In the rows, zero is written as 128.
Rotation paths and how fast each direction turns (degrees each step):
Each turn is a multiple of 5 degrees from 10 to 175, or 0.

[114 127 140 127 134 134 126 127 132 123 129 126 122]
[119 128 123 123 131 119 134 125 129 118 122 121 124]
[126 129 136 119 128 121 134 132 141 134 124 127 123]
[129 133 129 122 127 130 130 124 139 122 132 116 136]
[128 124 130 116 119 127 120 136 127 128 124 118 129]
[127 120 130 120 131 136 123 132 137 117 133 131 125]
[117 127 123 119 123 135 125 119 129 124 121 128 123]
[115 124 136 118 128 123 134 131 129 125 128 136 133]
[125 132 130 120 126 118 127 116 134 124 137 126 124]
[118 132 142 125 127 128 125 130 129 130 128 116 127]
[127 124 127 124 133 121 128 134 131 114 129 117 125]
[127 126 129 120 127 131 127 130 140 131 119 123 116]
[123 129 127 120 128 135 135 130 138 121 124 125 139]
[129 125 125 111 116 122 125 127 130 128 127 128 131]
[124 125 140 120 126 136 121 127 133 126 138 130 130]
[117 127 126 122 126 129 121 121 122 116 129 121 125]
[116 122 137 122 131 122 129 133 129 126 124 132 118]
[121 133 128 125 133 124 135 119 140 120 130 125 124]
[122 133 133 120 122 122 132 129 132 133 121 117 131]
[133 125 134 120 129 123 127 135 138 120 135 120 132]
[129 127 126 119 122 136 118 126 134 126 125 117 121]
[119 121 130 120 129 137 128 137 130 120 122 129 132]
[124 124 121 115 124 124 129 121 133 121 128 135 124]
[116 132 139 120 124 131 129 122 133 132 130 132 130]
[120 129 131 122 127 119 128 124 124 117 135 120 133]
[124 125 138 122 128 121 122 130 131 130 129 121 115]
[121 129 131 129 136 133 131 129 138 117 127 118 125]
[125 127 122 117 124 123 132 131 133 127 115 121 125]
[130 126 133 117 127 130 132 133 143 128 131 131 133]
[127 131 125 117 119 133 122 120 131 124 131 120 133]
[120 120 137 118 124 130 120 136 123 125 129 129 129]
[122 123 127 122 132 128 124 121 132 115 134 131 119]
Directions:
[130 127 131 129 128 129 121 130 124 126 132 123 127]
70
[126 127 134 130 131 131 130 133 130 128 130 131 131]
155

[144 132 130 128 131 131 135 125 127 126 131 123 139]
[134 126 129 129 127 137 140 127 126 120 132 139 130]
[127 125 130 124 130 134 139 141 125 126 118 131 127]
[126 123 138 123 135 126 135 137 126 136 131 125 135]
[127 135 135 126 126 128 132 127 119 127 132 127 144]
[139 131 132 127 126 136 135 124 129 120 122 125 137]
[133 122 134 129 126 133 142 133 133 120 132 133 125]
[127 129 128 125 129 126 139 145 121 127 126 131 128]
[133 128 132 122 138 129 133 133 123 138 129 125 140]
[126 129 136 128 129 136 132 121 122 125 132 133 143]
[130 128 135 127 123 135 137 128 129 117 117 125 132]
[134 123 137 126 126 125 142 137 133 125 131 125 126]
[132 134 128 125 128 124 137 141 120 129 135 132 134]
[137 131 126 125 137 137 131 131 122 131 125 129 141]
[126 120 136 129 133 139 136 123 127 123 129 133 136]
[122 126 137 125 123 129 141 132 124 120 119 126 130]
[136 130 138 122 126 123 138 136 131 132 129 121 132]
[136 135 131 127 127 129 133 134 125 127 140 134 139]
[136 129 124 130 134 140 132 132 123 120 122 132 137]
[127 116 134 128 136 135 141 129 128 126 125 129 129]
[120 128 137 122 124 124 141 133 120 130 126 129 131]
[135 136 137 120 126 127 132 133 128 133 125 123 139]
[137 130 135 130 128 135 131 129 131 122 138 131 140]
[131 127 126 133 129 135 138 134 123 114 124 130 131]
[132 120 130 124 135 128 144 134 125 131 123 126 126]
[124 130 136 120 128 127 138 132 121 136 133 135 135]
[130 136 136 123 127 135 127 132 126 128 123 127 143]
[134 123 138 132 130 135 133 128 133 118 131 124 137]
[130 126 129 131 125 126 144 133 122 116 130 128 128]
[138 130 127 121 131 126 142 136 124 134 123 128 128]
[130 128 134 122 132 135 132 133 126 136 135 138 138]
[123 129 134 128 129 138 128 133 123 121 123 130 142]
Directions:
[121 125 131 125 130 130 127 125 126 132 124 128 131]
65
[124 123 130 131 129 130 127 133 131 123 126 127 125]
85
[123 129 129 130 125 127 129 128 125 125 134 133 128]
135
[128 126 128 126 125 128 134 123 129 127 125 130 122]
80

[131 120 118 124 131 120 139 127 124 135 128 126 123]
[133 134 124 122 127 126 135 122 135 138 134 136 124]
[132 133 131 129 128 119 132 120 140 124 124 128 119]
[125 122 121 125 130 117 141 124 127 125 123 122 125]
[130 128 117 117 130 124 133 122 129 141 130 129 128]
[139 132 129 128 129 122 129 122 137 133 129 134 117]
[127 128 127 130 126 119 143 124 134 120 126 128 122]
[123 130 118 119 131 122 136 121 131 133 125 121 130]
[136 126 125 121 132 120 125 122 130 138 128 129 118]
[135 128 128 128 125 120 139 125 133 126 130 139 120]
[126 136 121 127 127 123 141 123 138 127 124 124 130]
[128 125 123 123 134 121 129 120 131 135 126 118 119]
[132 122 126 120 128 119 134 123 126 132 131 138 119]
[134 136 122 127 125 122 137 124 137 128 125 136 130]
[130 130 123 132 132 122 136 123 137 130 124 116 121]
[124 121 126 119 130 121 136 121 127 133 133 126 118]
[132 132 124 117 126 120 130 121 132 131 126 140 127]
[139 132 122 134 129 119 134 126 137 128 121 127 123]
[126 125 123 128 130 123 144 125 131 131 133 121 120]
[123 130 126 114 128 123 131 117 133 134 130 130 124]
[138 129 125 125 129 115 127 122 133 127 120 133 122]
[134 126 119 132 128 120 144 129 130 129 127 127 125]
[125 133 123 122 129 128 138 120 136 137 134 123 124]
[129 128 131 120 130 118 126 117 135 129 125 129 117]
[133 124 122 126 127 115 138 126 127 124 122 134 125]
[133 133 116 127 129 126 140 126 134 137 129 126 130]
[130 130 130 126 131 124 131 119 137 135 132 123 115]
[125 124 130 121 126 116 136 121 130 122 126 134 120]
[132 131 116 122 128 119 136 125 131 130 120 129 133]
[137 129 121 130 133 124 133 125 134 139 130 123 119]
[126 127 132 124 127 123 139 121 133 128 135 132 116]
[125 133 124 119 127 118 134 119 135 124 121 131 130]
Directions:
[128 129 133 125 126 128 125 126 129 127 130 135 125]
100
[122 130 132 129 128 130 130 126 132 125 130 123 126]
90

[126 138 127 131 138 126 127 124 125 134 134 120 121]
[127 125 133 123 126 127 131 130 135 138 137 132 118]
[128 117 121 141 126 130 131 127 130 129 136 127 126]
[132 128 125 129 131 120 140 133 129 124 133 134 138]
[132 131 121 126 132 116 124 127 119 131 132 119 130]
[126 130 132 118 123 126 134 131 119 130 135 126 119]
[128 126 122 130 128 138 136 118 128 131 134 122 121]
[130 133 130 132 137 132 135 129 131 131 138 139 130]
[137 125 128 133 131 121 124 130 131 139 134 122 134]
[124 125 133 132 124 118 134 138 124 124 135 123 125]
[126 124 119 124 126 120 138 119 130 125 130 121 125]
[125 133 120 127 132 126 131 124 119 130 135 139 124]
[137 128 123 123 126 133 130 130 125 142 134 127 130]
[131 129 131 134 133 135 132 138 125 125 139 121 125]
[132 124 134 125 134 122 136 121 138 126 135 121 129]
[123 127 130 138 130 117 128 120 123 131 135 132 124]
[127 128 123 127 118 122 138 131 128 140 129 131 129]
[127 131 113 132 131 130 131 137 125 127 133 123 124]
[136 126 125 115 134 127 132 130 130 124 138 130 127]
[134 123 131 132 131 128 125 120 116 129 138 125 127]
[128 132 138 130 124 128 142 126 125 134 132 127 131]
[124 135 122 136 134 125 132 126 133 136 130 119 124]
[126 126 125 123 130 120 130 135 136 132 137 136 120]
[134 114 118 132 124 126 127 127 125 129 136 127 128]
[131 129 128 128 127 127 141 131 119 121 134 131 136]
[132 136 123 124 135 124 131 122 123 132 130 117 131]
[125 134 135 123 130 127 129 130 124 134 138 129 116]
[130 120 126 132 124 134 133 123 134 137 135 124 122]
[127 127 126 140 133 128 137 132 131 125 137 136 131]
[136 127 122 127 132 115 129 129 130 133 131 125 138]
[125 129 128 127 125 117 128 135 116 126 135 124 122]
[128 125 123 119 122 130 140 122 126 129 131 121 122]
Directions:
[127 128 122 128 128 134 128 130 131 132 128 133 124]
70
[124 131 131 131 130 128 128 132 124 124 130 133 126]
170
